One turn sends every row of this set to another row. A few are shown first. Where does it send the rows asked after them?
q_67: [  6.8  14.0   2.5   5.1   6.1  12.7 -16.4  -5.7   7.9  12.2  -8.0   8.0
  -7.6  -3.1]
q_607: [  4.4   1.6 -15.2 -16.6   3.9  -0.4  -6.3   8.6 -15.8   9.6   6.7 -26.2
  -8.4  -1.9]
q_161: [ -3.9  12.6   1.0  -3.7  33.2   6.7   2.8   5.8  14.9   9.0 -11.2 -13.2
  -6.4   7.0]
q_8: [  5.4   7.7 -16.6  -4.5  20.2   1.7   3.5   4.2 -11.0 -12.3   6.8 -19.2
  -2.8   3.8]
q_733: [  9.5  13.5  -2.8  -9.1  11.1 -22.8  -6.5  10.3   4.4  10.2 -17.1  10.2
  -3.3  -5.8]
q_940: [ -4.8   2.1  -3.8  -5.9  15.7  -2.1  10.2  13.5  -0.4   9.5 -25.9 -25.0
 -19.6   5.9]
q_425: [ 10.0   7.3  -7.1   5.5   9.0   6.9  -3.8  -8.2  -9.5  13.3  -4.1  18.9
 -16.4   6.6]
q_343: [ 13.3   8.7 -14.2  -3.2   3.7  -0.5  -8.7  -2.8 -12.9  -6.4   9.2 -18.3
  -3.2  -0.6]
q_903: [  3.8  14.2   0.7 -11.0  23.9  -5.7  -4.4   1.1  13.7  10.4  -9.9 -26.3
  -5.5   8.5]
q_525: [ -1.7   1.3  -0.2   6.9   1.9  13.1   2.3   9.3  -4.2  10.0 -24.2   4.1
 -21.1  -3.4]
q_987: [ -6.9   9.7   2.2  -9.2  27.9  -8.9   1.1  -0.9  -1.6   2.0 -27.4 -22.6
  -5.5   9.4]
q_277: [ -7.0   2.5  11.1   4.8  10.9  16.8  -1.2  -7.0   1.9  14.3 -13.4   2.0
 -10.8   5.1]
q_740: [ 10.3   6.0  -6.6 -18.9  14.1 -30.2  -0.5  15.6  -2.9   3.8 -14.0  -4.0
  -3.0  -0.9]
q_58: [ -1.9  10.8   2.7   5.5  12.5   8.0  -9.6  -4.7  -5.1   2.7 -25.8  11.6
  -7.6  -1.1]
q_634: [ 13.7   4.9 -10.0 -11.6   2.5 -21.4  -5.8  12.2 -11.5  -0.7  -9.9  11.9
  -2.2  -5.7]
q_920: [  7.5   9.3   0.5 -11.0  11.3 -20.2  -7.0  13.8   4.1  12.4 -20.8  13.2
  -4.9  -3.9]
q_602: [ 10.1  12.1  -6.7 -16.9  14.3 -29.0  -2.7  11.1  -0.1   5.6 -13.8  -3.0
  -2.2  -2.6]
q_159: [  1.6  -1.8  -5.4   1.9   0.7   9.4   1.5  -7.7 -23.1  -5.2   3.9  -8.3
  -6.8   3.5]
q_932: [ 4.5 11.0 -6.9  8.0 13.2 18.0 -6.9  1.8 -1.0 -1.0 -1.2 11.3 -4.6 -3.9]
q_951: [ -8.0   0.7   2.3  -8.6  19.9  -0.4  10.0  -2.6  -3.1   5.5  -9.2 -29.6
  -9.1  13.9]
q_720: [  3.2  -0.4 -14.1  -1.6  -0.9   2.4   6.5   9.2 -22.3  -5.7  -9.3 -16.6
 -16.5  -0.9]
q_554: [ -3.7   4.9   0.2 -16.2  15.7   1.2  -6.0   9.4   8.1  28.6 -11.1 -17.9
 -11.1   1.7]
q_43: [ 11.5   4.5 -19.2  -7.7  14.5 -10.8   5.4  -6.0 -18.9   0.7   5.0 -13.1
 -12.6  13.7]
q_688: [  1.4  10.4   0.3  -8.5  29.8  -7.0   6.4  -2.9   7.8  20.5 -13.4  -8.1
 -16.9  16.5]
q_155: [  3.0   5.0  -5.8  -5.5  -1.9  14.5 -13.7   5.9  -7.9  20.8  -2.4   5.2
 -10.7  -7.8]
q_164: [  4.1   5.6 -12.2  -1.5   6.7  -3.6  -3.8  -2.8 -27.1 -15.3  -9.2 -10.8
  -2.4   3.2]
q_220: [ 14.6  12.2 -10.1  -9.6   4.1 -24.9  -7.8   9.7  -8.6   0.7  -9.4   9.4
  -3.3  -8.6]

q_525 -> q_720
q_155 -> q_607
q_903 -> q_67
And these:
q_58 -> q_164
q_602 -> q_733
q_688 -> q_425
q_740 -> q_920
q_932 -> q_8
q_277 -> q_159

